[[  5   7   4   1   3   5  -6   7   4  -1   3  -6  48]
 [ -7  39  -4  -1  19 -13  -5  -8  -8   5  -9   4  10]
 [  0 -30  -2   8  19  43   2   6   8   1  -6  -5  19]
 [  9  42   3  14   3  32  -4   5   3   9  -1  -3 -27]
 [-23  13   3  -8  -3 -11   3   9  -3   5   0  -4 -31]
 [ -1   8   7   4 -36 -51  -2 -11  -2  -4  -3  -3  -8]
 [  7 -11  -5   8  67 -34   1   4 -16   6   2  -7  22]]
->
[[  9  42   3  14   3  32  -4   5   3   9  -1  -3 -27]
 [  7 -11  -5   8  67 -34   1   4 -16   6   2  -7  22]
 [  5   7   4   1   3   5  -6   7   4  -1   3  -6  48]
 [  0 -30  -2   8  19  43   2   6   8   1  -6  -5  19]
 [ -1   8   7   4 -36 -51  -2 -11  -2  -4  -3  -3  -8]
 [ -7  39  -4  -1  19 -13  -5  -8  -8   5  -9   4  10]
 [-23  13   3  -8  -3 -11   3   9  -3   5   0  -4 -31]]

[[-47 -45 -19 -26  45 -61  -9  -8 -58  40]
 [ 74  29 -55  23  62  28 -48 -61  74  -6]]
->
[[ 74  29 -55  23  62  28 -48 -61  74  -6]
 [-47 -45 -19 -26  45 -61  -9  -8 -58  40]]

[[ 15  57  14  18   7 -31  29 -29 -24]
 [ 16  23   4  -3  23  -4  11 -14  -7]
 [-10  16   7  30 -42 -23  13  -9 -21]
 [  9  23   0   2  17  -6  31 -32 -16]]
->
[[ 16  23   4  -3  23  -4  11 -14  -7]
 [ 15  57  14  18   7 -31  29 -29 -24]
 [  9  23   0   2  17  -6  31 -32 -16]
 [-10  16   7  30 -42 -23  13  -9 -21]]

[[ -2   0   9  -8 -13 -22   6  18 -33 -46   9 -34   8 -34  12  -1]
 [ 50   7  62  66 -52   1 -48  22   0 -17  62   5 -55   1  20  12]]
->
[[ 50   7  62  66 -52   1 -48  22   0 -17  62   5 -55   1  20  12]
 [ -2   0   9  -8 -13 -22   6  18 -33 -46   9 -34   8 -34  12  -1]]

[[ 27 -31  22  24  31 -38  20  22]
 [ 15 -12  13  14  51 -56  11  13]
 [-12  11  -4  -8 -49  50  -3  -5]
 [-40  34 -30 -34  13  12 -29 -29]
 [-18  12 -34 -30  63 -45 -37 -31]]
->
[[ 27 -31  22  24  31 -38  20  22]
 [ 15 -12  13  14  51 -56  11  13]
 [-12  11  -4  -8 -49  50  -3  -5]
 [-18  12 -34 -30  63 -45 -37 -31]
 [-40  34 -30 -34  13  12 -29 -29]]

[[-41  29 -12   4 -12   5  -7  46 -24   8]
 [ 31 -18   5  14  17   6   1  -6  12  10]
 [ 52 -29   7  27  31   8  -7  -6  25   9]
 [ 54 -29   7  28  32   8  -8  -6  26   9]
 [  5  -3   1   1   2   1   1  -2   1   2]
 [-16  11  -4   0  -5  -1  -6  13  -5  -4]
 [-21  14  -6   0  -6  -1  -7  19  -8  -4]
 [-22  16  -6   1  -7   0  -7  21  -9  -3]
 [-25  18  -7   1  -7   0  -8  25 -11  -2]]
->
[[ 54 -29   7  28  32   8  -8  -6  26   9]
 [ 52 -29   7  27  31   8  -7  -6  25   9]
 [ 31 -18   5  14  17   6   1  -6  12  10]
 [  5  -3   1   1   2   1   1  -2   1   2]
 [-16  11  -4   0  -5  -1  -6  13  -5  -4]
 [-21  14  -6   0  -6  -1  -7  19  -8  -4]
 [-22  16  -6   1  -7   0  -7  21  -9  -3]
 [-25  18  -7   1  -7   0  -8  25 -11  -2]
 [-41  29 -12   4 -12   5  -7  46 -24   8]]

[[-52 -13  15  -5 -36]
 [ 16 -19 -32 -18   2]
 [-53  -2  26   0  -6]]
->
[[ 16 -19 -32 -18   2]
 [-52 -13  15  -5 -36]
 [-53  -2  26   0  -6]]

[[ 48 -52  15  59  23  12   1   5 -70  15 -45]
 [  3 -25  39  13  33  -5 -61  -2   0  18 -18]
 [ 13 -20  47  22  39   0 -55   3   3  24 -15]
 [-14  20 -50 -23 -41  -1  58  -3  -4 -26  16]
 [-17  20 -56 -27 -47  -3  61  -6  -7 -31  14]
 [-37  47  -8 -46 -16  -7   3  -2  62 -10  41]]
->
[[ 48 -52  15  59  23  12   1   5 -70  15 -45]
 [ 13 -20  47  22  39   0 -55   3   3  24 -15]
 [  3 -25  39  13  33  -5 -61  -2   0  18 -18]
 [-14  20 -50 -23 -41  -1  58  -3  -4 -26  16]
 [-17  20 -56 -27 -47  -3  61  -6  -7 -31  14]
 [-37  47  -8 -46 -16  -7   3  -2  62 -10  41]]
---
[[-23  -8   1 -14 -22  32  -5  19]
 [ 12  11  15  20   7  -4   5 -13]
 [  4  13  19   2 -14 -11  14   9]
 [  0   7   2   9  -2   8  14  12]
 [ 26  16   6  33   1 -24  18 -24]
 [  8  25   3  14  43 -32  15 -24]
 [  8 -24   6  17   9 -10  -4 -13]
 [ -3   2 -15   7  12 -13   2  -1]
 [-56 -21 -40 -22 -22  46 -14  30]
 [ 20 -18   1  17 -12 -31  15  -8]
 [ 23  24 -14 -17   4 -28 -31 -25]]
->
[[-23  12   4   0  26   8   8  -3 -56  20  23]
 [ -8  11  13   7  16  25 -24   2 -21 -18  24]
 [  1  15  19   2   6   3   6 -15 -40   1 -14]
 [-14  20   2   9  33  14  17   7 -22  17 -17]
 [-22   7 -14  -2   1  43   9  12 -22 -12   4]
 [ 32  -4 -11   8 -24 -32 -10 -13  46 -31 -28]
 [ -5   5  14  14  18  15  -4   2 -14  15 -31]
 [ 19 -13   9  12 -24 -24 -13  -1  30  -8 -25]]

[[ -1  21  -1 -15]
 [ 14  18  -8   5]
 [ 72   2  -8 -29]
 [ 44   7   5  29]
 [  3  -9  10 -45]
 [-27  19  -6  10]
 [-10   2   5   9]]
->
[[ -1  14  72  44   3 -27 -10]
 [ 21  18   2   7  -9  19   2]
 [ -1  -8  -8   5  10  -6   5]
 [-15   5 -29  29 -45  10   9]]

[[ 40   2   9 -11 -24]
 [ 43   4   8  -8 -23]
 [ 36  -2   4  -6 -27]
 [ 47  -1  17 -28 -21]
 [ 46   1  10 -16 -17]
 [ 54   9  10 -12 -32]
 [ 37   4   4  -7 -38]
 [ 35   8  14  -7 -28]
 [ 20  -4  15 -21 -27]
 [ 45   4  14 -15 -30]]
->
[[ 40  43  36  47  46  54  37  35  20  45]
 [  2   4  -2  -1   1   9   4   8  -4   4]
 [  9   8   4  17  10  10   4  14  15  14]
 [-11  -8  -6 -28 -16 -12  -7  -7 -21 -15]
 [-24 -23 -27 -21 -17 -32 -38 -28 -27 -30]]

[[ -6  -2   2  -1  12 -17  -5   9  10  10  25 -10  -3   7]
 [  9 -23  23  29 -10  -1 -24 -22  19   1 -19   7  -2 -13]
 [-19  25 -17  -9  19  -4  29  27  -3  19  56 -32   1   5]]
->
[[ -6   9 -19]
 [ -2 -23  25]
 [  2  23 -17]
 [ -1  29  -9]
 [ 12 -10  19]
 [-17  -1  -4]
 [ -5 -24  29]
 [  9 -22  27]
 [ 10  19  -3]
 [ 10   1  19]
 [ 25 -19  56]
 [-10   7 -32]
 [ -3  -2   1]
 [  7 -13   5]]

[[ 16 -29  -4 -20   5 -42]
 [ 21 -31  -3 -20   8 -46]
 [-41  22 -14   9 -25  39]
 [-38  31 -10  18 -18  48]
 [-64  39 -29  32 -13  57]
 [ 47 -10  19   6  37 -27]]
->
[[ 16  21 -41 -38 -64  47]
 [-29 -31  22  31  39 -10]
 [ -4  -3 -14 -10 -29  19]
 [-20 -20   9  18  32   6]
 [  5   8 -25 -18 -13  37]
 [-42 -46  39  48  57 -27]]

[[ 22  -5 -14   2   1  12 -12   4]
 [ 19  -8 -15 -16  -2  11  -5  15]
 [ 58 -37 -44   9  -2  11  -7  24]
 [ 38 -43 -35  16  -6 -19  16  29]
 [ 10  -9  -7  21   1  -3  -7  -2]
 [ 45 -27 -35  16  -2  10  -8  18]
 [ 45 -27 -35  -8  -3  11  -4  25]
 [ 45 -27 -35   2  -2  11  -7  20]
 [ 12 -14 -14 -16  -4   5   9  20]
 [ 55 -40 -45  -7  -7  11   2  37]
 [ 45 -27 -35   2  -2  11  -7  20]]
->
[[ 22  19  58  38  10  45  45  45  12  55  45]
 [ -5  -8 -37 -43  -9 -27 -27 -27 -14 -40 -27]
 [-14 -15 -44 -35  -7 -35 -35 -35 -14 -45 -35]
 [  2 -16   9  16  21  16  -8   2 -16  -7   2]
 [  1  -2  -2  -6   1  -2  -3  -2  -4  -7  -2]
 [ 12  11  11 -19  -3  10  11  11   5  11  11]
 [-12  -5  -7  16  -7  -8  -4  -7   9   2  -7]
 [  4  15  24  29  -2  18  25  20  20  37  20]]
